The same turns and mirrors carry the whole set onto itself and the rows of a family onto each other. Which other rows belong to the same family as each row named below? List them in the order they appear above.
These 18 rows form 3 families of 6 rows each.
Z32: [ -6  -9  -8 -16  -2   3   0 -24]
Z155: [19  3 -1 -6 -3  2 -5 18]
Z385: [ 12   8   7   2  -4  11 -11  14]
Z386: [ -7 -10  -4  -9  -5 -10   7 -24]
Z317: [ 8  6  0 -1 -9  6  3 22]
Z156: [-10  -6  -9  -1   8  -6  11 -19]
Z825: [ 10   4   3  13 -13   1  -9  14]
Z98: [ 11   7   7   3  -4  11 -10  15]
Z977: [  1  -2 -12  -7   7  -6   5 -27]
Z782: [ -7 -10  -5  -9  -5 -10   7 -24]
Z792: [ 14   0   4  12  -5  -3 -10  15]
Z306: [ -9 -14  -6 -15   4   1   2 -19]
Z521: [ 16  11  -3  -4 -15   8  -4  14]
Z948: [ -8   2 -12  -1  -3  -1   9 -26]
Z453: [-15 -10  -7 -12  -3   4   4 -20]
Z246: [ 18   4   1  10 -11   0 -13  10]
Z143: [ -7  -9  -4  -9  -5 -10   7 -24]
Z600: [ 11   8   6   2  -4  10 -11  15]

The rest of the family of Z306: Z32, Z825, Z792, Z453, Z246
The rest of the family of Z600: Z385, Z386, Z98, Z782, Z143

The same turns and mirrors carry the whole set onto itself and the rows of a family onto each other. Which other rows belong to the same family as each row named below? List them in the order they appear above.
These 32 rows form 4 families of 8 rows each.
Z454: [  0 -13  -3  12  13  -5 -18  -4  -2  -2 -22  19   4 -14   3  -2  10  -4
  29  -6  -2   2  16 -15  -8  11   3   0  -4   8  19  18  17  -6   8  13
 -21  10   9  15  21  -2  29   4  11   1  15  14]
Z551: [ -5 -15  -3  11   4  -6 -12  -4 -11   2 -20  12   5  -9 -13 -15  -2  -6
  18  -4  -4  -4  12   2 -10   7  -6   3  -3   6   5   9   9  11   8   3
  -3  34   6  10   9 -12  41   8   2  23  18   1]
Z965: [  4 -13 -12 -26   6   6 -16 -10  -2 -18 -11  14   4  12  -3  16  -6   1
   9  -7   5   4   4 -19  11   5   2 -31  26   4   8  22  13   5  -2 -21
  -3  -2   4  -9   3  -3   9   8   5   6  -4  10]
Z593: [  1  -7   9 -32 -25  -5   3  13 -14 -10   6  12  27   7 -18  22   7   8
  -8   1  -3   8  -5 -15   9 -15  12 -15   9   8   0  27   1  -7   9  -5
 -17  17  -3  22   1 -16   2   1 -11  11   1  10]
Z95: [ -8   0   3 -28 -20  -4  -1   7  -3  -3 -12  15  27   8 -10  26  -6   1
   9   4  -6   6  -1  -5   6  -3  24 -21  10   6   0  18   0 -18   7 -11
 -15   8 -10  20   7 -12   3  -1 -12   9   6  12]
Z129: [ -1  -3  11   3  -4  -3  -7   7   7   1  -4  13   9 -28  -1   7   1  -5
   1 -10  16   4   7  -9   6  34   4 -27 -13 -13  -6   2  11 -11   9   1
  -1  13 -11  15   3 -16  18 -11  11 -13  17  21]
Z128: [ -5  11   5   4  -4  -5  -3  11  10   7  16  16   0 -18   5   1  10  -4
   1  -2  11   5   7  -6   5  30  -1 -29  -4  -9  -9   6   6  -3   3  11
   9   7  -3  -5  -3 -13  32   3 -14   3  14   5]
Z151: [  3  -6  10  -8   4  -6   2   3   0   3  -3   7   1 -12 -15   6  18  -7
  -8  15  31  -7  11 -17   5   3   0 -14 -18  -2 -12   1  -5  -4   1  -8
  16   3  -7  43 -18   9  20   4 -13   8  -6  17]
Z644: [ -4   2  14   0 -10  -1 -12  21  12  13  12  14   3 -16   2  13   6  -4
  -4   5  19  10  -4  -1   9  31  -2 -23   1  -5  -9  10   2  -4  11  10
   5  10 -14  10   1  -5  27  -4   4  -1  14  15]
Z611: [ 14   4   7  -2  -5 -11   3  16 -12   0  16   5  10  -7 -11   6  10  -1
 -24  19  23 -14  -4 -19   4   3  -5 -25  -8   6 -20   6   2  -2   2   7
   3   5   0  31 -19  -7  11  12  -2  18 -12  11]
Z267: [  0 -10  10 -10  -1   8 -10 -12  -8 -10 -23  -1   9   8 -16   9   8  -4
   4   6   7  -5  23 -13   4 -10  10  17  -5  11  20  28   9   2  23   8
 -10  21   1  41  -1 -12   9  -4 -17  12  -4  11]
Z677: [ 23   2  -6   9   3  -2 -18 -16   9 -17 -19 -12 -10  -7  -3   6  -4  -7
   5  -3  -7  -6  12 -13  10  19  -1  -7  -2  -5  18  13   6  -5  31  -1
  -3  -9  11  10  -6  -2   2  13  18 -10  -6  -3]
Z857: [ 26  -6 -13  -9  -3   5   0 -14  -1  -3 -11 -16  -5   1  -7  12 -10  -4
   6  14 -10 -18  16 -17  11  16  -2   8   9  -5  16  27  18  -5  14  -8
   1 -12   4   1 -15  -8  -3  15  13   6   2  -3]
Z566: [ 26  -2   2   7  -5 -11   2 -10 -10  -5 -11 -10  16   9 -10  -1  16  -2
  -1   8 -18 -25  -2 -22   1   8 -20   8  -7  13  -1   9  -2  -2  14  -4
  -3  -2   1  25 -13  13  29  18   6  10  -9  -9]
Z834: [  5 -16 -12 -17   5   8 -13   3   1 -14 -13  21  -8 -16  -7  21   2   0
   8   3   3   5   3 -31   8  -4  10 -30   6  -6  -4  12   2 -17  12 -20
   4  -2   1   3   5   9   5   8  13 -11  -4  13]
Z160: [ -4  -5  -2 -23 -22   3  -3  11  -3  -1   0   7  32  11 -19  27  11  12
  -7   1  -8  -2 -12 -17  14  -9  10  -4   3  -8   5  28  -3  -5   9  -9
 -12  15  -5  26   2   3   8 -11 -15   9  -5   5]
Z54: [ 32   1   1  -6  -9   5  -9 -13   2  -8  -5 -10 -16  -7   2  23  -6  -1
   5   4 -12 -18  16 -10   7  21  -4 -13  17  -6  15  17   3   1  26   7
   7  -6   9  -1   1  -2  18  12  25  -3   1  -1]
Z15: [ 13  -4  -7  -2   5 -11  14   3  -4   1 -12  -6   9   8 -20   6   2   0
   2  24 -17 -27  -2 -13   8  17  -7  -5 -11  15 -14  20 -13   8   9 -18
  -2  -5  10  27 -11   4  14  16  -1   0  -8  -6]
Z711: [ 29   3  -4  15   1 -17   9  -2 -10   6 -24   1  14   5 -16   0  13   4
   2  12   0 -18  13 -12   7   8  -6   4  -7  10   1  17   3   1  14  -3
  -7   1   9  44 -16  16  18   9   9   0  -7  -3]
Z165: [ 13   5   1   5  17   2  -3   7  -7  -6  10   3  10   3 -18   6   8  -6
 -10  23  25 -11  -9 -14   2  14  -1 -30 -15  -6 -21   3   0   3   0  -4
  11   0   0  24 -11  -6  11  12   2  13 -13  19]
Z116: [  1  -8   6 -20 -19   7   6   3  -7  -2 -15  15  29  -2 -21  25  12   4
   2   4   0   2   2  -9  14  -4  14 -14   5  -6  -4  36   4 -13   9 -19
  -3  15  -3  26  -7   7   1 -12 -14  -8  -5   9]
Z844: [ -9  -4  12 -14  -6   9  -4  -4 -15   3  -8   5  34  -4 -25   6   0 -14
   8   9   7  -9  17 -12 -18  -3  18  11  -2   2  22  15  12  -1   9   6
   1  21  -9  27   8 -20  10   7 -11  22  -5   2]
Z431: [ 22  -1 -18 -10 -11   5  -2  -5   0 -12 -10 -18  -9   1  -6   4 -16  -1
   5   1 -17 -14  16 -27   5  15  -5  -5  14  -7   3  25   9  -6  29   3
  -1  -4   2  -6  -1  -3  14  16  21   2  -1   1]
Z409: [ -3 -13  12  -4 -14   9  -8 -10 -10  -7  -6 -12  12   3 -13  12   8  -1
  16   2  -6 -23  17 -17  -7  -8  13   8   1   8  22  20  21   5  17  20
  -6  13   2  34  11  -8  11  -5  -9  24  -2   0]
Z830: [  7  13   4  14   1  -9  -7   8   4   6   2  13  -3 -11   4   8   5   1
   5   9   8   1   8   7   0  29  10 -14  -6 -13 -13  -6  17  -9   6  10
   1  14  -1   0  -8 -15  22   4  -4   8  13  13]
Z89: [ 14   2   3  -1  -2 -20   5   1  -7  -5   0 -15  14  10 -16  -1   9  -8
   2  19 -16 -28   3 -16  -4  12 -17   5   0   7  -6  20  -6   6  11  -3
  -3  -1  15  23  -8  13  13  22   3   3 -18  -8]
Z6: [ -9  -4  12 -20 -14  -4  -8   0 -11  -4  -2  -4  22   0 -14   4   8 -11
  15   7  -3 -16  11 -12 -17  -1   9  20   1   4  21  20  11   1  11  17
 -11  16   9  28  17 -12  15   6 -17  18 -14   2]
Z532: [ -3 -11  -7   7  -3  -2 -12   1 -10   2  -7   4  10  -7  -6 -12  -5   0
  19  -8   2 -12  19 -18 -15  11  -7  -7   1   2   4  11  16  -1  17  19
  -6  24   2   3  21 -13  39  10  11  15  24   6]
Z235: [ -3 -17   4  12   7  -8 -14  -7  -8  -3  -4   8   6 -12   5  -4   1   1
  23  -6   3  -4   3 -19 -11  14  -2  -5   4  14  16  19  19   2  15  14
  -6  24  -6  -2  18  -3  38   9   5  -1  19   3]
Z975: [  3  -8  -9 -24  -6  14 -18  -8   3 -14   7  21   5  -5  -2  18   2  -1
   5  -2   1   0   8 -25  10   5   6 -37  23  -3   5  31   0  -9   1  -9
   8  -4   8 -16  -3  -1  11  12  -5  -1  -3   2]
Z140: [  9 -15  -7 -20  -2  -4 -18  -1   0 -20   9  22   6   0  -5  23  -8  10
   3  11  10  11  -3 -30   8   1   9 -38  15  -9   7  27  -1 -10   8  -8
  19   9   5  -3   2   5   7   8   5  -5   1  10]
Z484: [  2  -8  14   2  -8  -9  -3  12   1  -8  11   9  17   5 -15   4  16  -5
 -13  26  19 -14   6 -23   6   7  -6 -17 -10   6 -13   4   2  -6  -1   8
  23   1  -5  41 -19   5  17   2  -4  19 -12   7]

The rest of the family of Z409: Z644, Z566, Z160, Z54, Z235, Z140, Z484
The rest of the family of Z128: Z593, Z611, Z431, Z89, Z6, Z532, Z975
The rest of the family of Z677: Z454, Z129, Z151, Z267, Z834, Z711, Z116

The same turns and mirrors carry the whole set onto itself and the rows of a family onto each other. Which other rows belong to the same family as each row named below? List them in the order they appear above.
These 32 rows form 4 families of 8 rows each.
Z929: [  5 -14 -18  -1  -7   0  -9  10  20  -5  19  13   4   4]
Z842: [  8  10 -33 -18   7   6  -6 -21   1  13   6  -3 -31   0]
Z276: [-10   8 -23 -27   7  14   1  -4   2  25   0  28  -3  10]
Z450: [  7   3 -19 -30  -4  -6 -11  -5  23  23   6  22   2  10]
Z663: [ 12   0 -11   3  10  16 -18  17  18   1   1  12  -3  -3]
Z121: [  3   9 -24 -10  10   7   6 -23  -3   8  10  -1 -29   8]
Z855: [  2   4 -10   3  16  27 -19  11  11  10  10  17  -2  -5]
Z992: [ 10   9 -29 -16  19   4  -4 -25  -4   8  11   5 -29  -2]
Z520: [ -4  -9 -17  -5  -4  -2 -13  15  21   2   8   9   9   6]
Z668: [  5   9 -12   4  14  18 -18  13  18  13   7  24  -4   0]
Z859: [  2 -21 -29  -2  30  14  -5  -9   1   4  18  -4 -15   3]
Z211: [ -2 -18 -37  -6  24   3  -1  -5   9  -4  25   0 -20   3]
Z493: [  1   8 -16 -22  -7  -9 -24 -10  17  20   8  13   3   9]
Z811: [  4 -16 -31  -5  28  10   6  -4   4  -7  12   2 -20  -2]
Z233: [ -3   1 -16 -20   5  -5  11 -12 -18  17  12   1  -9  10]
Z173: [ -9   5 -26 -31   1   6   3  -1   2  25   7  25  -3  -4]
Z787: [ 16  -8  -8   4  28  12 -11  -4  10   5  18  -5  -6  17]
Z108: [ 16  -6 -11  -1  32   5 -11   6   1  11  24  -2  -1  10]
Z36: [  8  12 -32 -10  12   1  -2 -24   7  10   9  -7 -25  -3]
Z322: [ 12  -1 -23 -21  -6  -7 -21 -12  19  18  -4  15  -2   6]
Z137: [ -1   8 -17 -23  14  -3   8  -6 -19   7  14  -3  -7  13]
Z758: [ 10   3 -22 -23  -8  -9 -15 -19  17  21   7  13   4   5]
Z932: [  8  -3 -15  -8  -7   6 -17  18  17   3  15  12   7  -6]
Z845: [  3  13 -10 -23  10  -4  15  -8  -9  13  13   0  -6  14]
Z507: [ -6  15 -21 -20   6  -4   7 -17 -12   9  19   4 -14   8]
Z818: [ -7   1 -20 -38   3  -1  -8  -8   3  20   4  27  -4   6]
Z186: [-14   6 -23 -30   7  12  -4  -1   4  18   4  26   7   1]
Z705: [ 13  -4  -6   2  37   2  -7  -2   6  12  16  -4 -10  11]
Z71: [ -1 -23 -29  -7  23  12  -2   0  13  -2  18  -2 -23  -1]
Z526: [ 10 -10 -22   8  36   6  -8   0  12   8  16  -4  -3   8]
Z368: [  0 -15 -13 -11 -10   1 -15   8  19  -8  13  15   0   0]
Z320: [ 12   5 -17  -2  16  23 -18  13  26   8  13  16  -3   2]

The rest of the family of Z507: Z450, Z663, Z121, Z859, Z932, Z818, Z526
The rest of the family of Z320: Z992, Z520, Z493, Z811, Z233, Z173, Z787

The same turns and mirrors carry the whole set onto itself and the rows of a family onto each other. Which other rows belong to the same family as each row named below? List them in the order they appear above.
These 32 rows form 4 families of 8 rows each.
Z793: [-11  -9  15  27   8 -21 -21   2  19 -34  -8  -2  16]
Z651: [-15  -9  25  10  11  -8  -9 -16  -5   3 -13 -10  16]
Z284: [-20 -16   4  12  -7  -4   0  13  23 -11 -21 -11  -2]
Z910: [-12  -6  17  25   9 -22 -25  -1  22 -34  -9  -1  17]
Z990: [-19  -4  13 -10 -10 -10   6 -17  18   7 -27 -15   6]
Z926: [-19  -4   6   2  -8 -24  -4  -4  45 -28 -24  -6   0]
Z307: [-11   6  24   4   8 -28 -18 -34  17 -17 -18  -5  26]
Z816: [-18 -18   4  13  -5  -4  -5  14  23 -13 -17  -7  -2]
Z567: [-21  -9  16 -13  13  -6   7 -12  15 -18 -22   7  11]
Z66: [-11  -2  11  25 -15 -29 -27  -7  22 -11 -17 -22  15]
Z963: [-22  -2  10  -9  -9 -17   1 -19  14  11 -25 -13  11]
Z279: [-15  -5  21  12  10  -9 -12 -17  -9  -2 -13  -6  20]
Z533: [-18 -19   7  10  -5  -2   0  15  19  -9 -24  -6   2]
Z823: [-19  -3   9  -9  -7 -14   5 -16  16   8 -30 -14   7]
Z602: [-12   9  26   2   5 -28 -15 -32  17 -12 -18  -7  26]
Z441: [-14  -7  22  15  10 -11 -13 -17  -6   1 -16 -10  23]
Z262: [-17  -6   7   1  -8 -21  -7  -3  48 -26 -24  -6   1]
Z24: [-24  -8  15 -14  14  -8   8 -12  20 -19 -25   5  10]
Z730: [-14  -8  18  26   8 -20 -22  -5  23 -37  -9  -2  17]
Z357: [-13   8  20   3   5 -29 -14 -35  18 -13 -17  -8  27]
Z178: [-15  -3  21  14   7 -12 -12 -16  -7   0 -11  -9  23]
Z752: [-18 -20   7  14  -4  -5  -2  14  21 -15 -22  -9  -4]
Z432: [-16  -5   7   4 -11 -23  -6  -2  47 -25 -25 -10   3]
Z599: [-10  -7  18  24   9 -16 -20   0  25 -37 -11  -2  12]
Z728: [-21  -1  12 -11  -7 -12   3 -21  19   7 -30 -13   7]
Z210: [-17   0   4   5 -11 -25 -10  -2  46 -28 -23  -5   8]
Z250: [-27 -11  16  -8  11  -5   8 -10  21 -20 -19  10   7]
Z141: [-10   0  13  28 -13 -26 -27  -6  25  -9 -13 -21  12]
Z428: [-22  -9  16  -8  15  -5  10 -14  17 -17 -23   6   9]
Z147: [-13   9  21   5   4 -30 -19 -33  20 -17 -12 -10  22]
Z23: [ -8  -2  12  29 -13 -25 -26  -7  19  -7 -13 -21  13]
Z272: [ -5   1  13  23 -11 -27 -26  -9  19  -6 -17 -26  17]

The rest of the family of Z793: Z284, Z307, Z279, Z24, Z432, Z728, Z23
The rest of the family of Z602: Z910, Z990, Z816, Z567, Z262, Z178, Z141
The rest of the family of Z441: Z926, Z66, Z823, Z730, Z357, Z752, Z428

The same turns and mirrors carry the whole set onto itself and the rows of a family onto each other. Which other rows belong to the same family as each row named below? List them in the order they appear above.
These 18 rows form 3 families of 6 rows each.
Z803: [ -1  -6  -4   0  18   0  10   4   4   0  -5   5   8  33 -16 -12 -14  -3
  -3  -6  10   2   1 -13  14 -18   7 -15  -1  -9 -12  -5 -23   9  16  17]
Z172: [-21  17  -1  17 -18  -6  14   8  10  26  -5  26   1  13  -2 -15 -20   4
  -9  -5   6  -5  30  -8  -5 -30   0 -17  -6  18  -1  -4   7 -16  -2  14]
Z337: [-11   8   1  18 -19  -8  15   8   5  29  -2  23   7  14   8  -6 -16  -1
  -5  -6  -6  -2  26  -3  -6 -31  -7 -10 -10  22   1   3  -1 -24  13   2]
Z741: [ -3  16   6   0   2  -7  14   9   2  25   5 -11  19  -1  -9 -21 -11 -24
  17 -15 -14   1  15 -20  -9 -24 -28  -6  16  13  16   4  -5  -8   8   9]
Z319: [ -1   3  -4   8  10  11  31  14   7  10  -3   4   2   3   1  -6   0   0
 -13  15  -2  -6  21 -30   3  13  -7  12  -4 -11   9  -4  11  -9  -8  20]
Z375: [-13  19 -15  -7  18  -8  15   7   7   9  -5   6  17  25 -21  13 -24  11
   3   9   8  -4   8 -12   7 -13   9  -4  10  -1  26  -2 -23 -13 -17   0]
Z810: [  0  11   7  11   0  -9   9   5   7  24   1 -13  18   0 -11 -12 -15 -21
  14 -20 -16   0  20 -17  -2 -32 -23  -2  21  16  14   0  -8 -17   3   8]
Z329: [ -6  12  10  13  -1  -4  10   8   6  17   3  -8  29   1  -3 -18 -14 -24
  14  -5 -13  -8  18 -10   0 -27 -20  -3  14  15  12   1   0 -29   3   5]
Z219: [-22  -3 -11   9 -10 -13   6  -1  -6  14 -17  -8  14  -1 -13  23   6  -1
  -2   1   0  -3  13 -15 -11   5 -30 -28  -2 -18   6  -8   0  -3   5   9]
Z577: [ -1   8  -5  12   9  12  34   6   6   6  -4   9   6   2  -4  -2  -2   0
 -15  13  -3   3  26 -29  -4  12 -18   8  -1 -17  18  -5  14  -5  -1  24]
Z875: [-18  -5 -13  20 -11 -11  11  -2   1   9 -19  -8   6   0 -16  19   6  -1
 -10  -4   2   2  11 -23  -8  -1 -35 -21  -4 -12  10  -6   3   1   0  17]
Z56: [-22   3 -14  16   2 -18  17   1   6  10 -15  -1  11  -5 -13  20   9   7
  -9  -6   7  -8  16 -23  -2  -4 -38 -19  -5 -18   9  -8   5   0  -6  13]
Z764: [ -6  16  -8  -9  11  -5  19   0   3  19  -2  -5  16  33 -27   6 -20   2
  -2  13  15   3   9  -6   8 -13   6 -14   4  -3  25  -5 -31   1  -9   1]
Z110: [ 10  -9  -3   8  18 -11  15   3  10  13 -10  11  10  27 -12  -4 -11  -9
  15  -9   2  -2   5 -16  16 -17   5 -18  -2 -14 -15   0 -17  14  19  10]
Z970: [ -9  18   0  19 -16  -4  17   5  12  28  -6  32   7  11   3 -15 -17   6
  -7  -9  -1  -2  31  -4  -4 -36  -5 -11   1  11   4  -4   2 -21   5   8]
Z898: [ -3  15 -12  -9  10  -5  13   2   9   7  -2  10  22  29 -22  10 -22   8
  -6  16   5  -1  10  -3  10 -11   7 -13   6  -7  27  -4 -28  -7 -11   1]
Z420: [  4  11  -5  16  14   7  30   8   4  17  -7   6   7   4  -6   9  -1   1
  -3   1  -2   0  31 -36  -2  12 -17   9  -5 -18   9  -1  11  -4  -4  31]
Z33: [ 11 -16   1   5  17  -5   7   3  11   4  -8   3  11  29 -18  -1 -13  -8
   5  -8  -2   4   3 -14  18 -12   6 -13  -4  -8 -11  -6 -22  10  12  10]

The rest of the family of Z172: Z741, Z319, Z375, Z219, Z110
The rest of the family of Z577: Z810, Z875, Z970, Z898, Z33

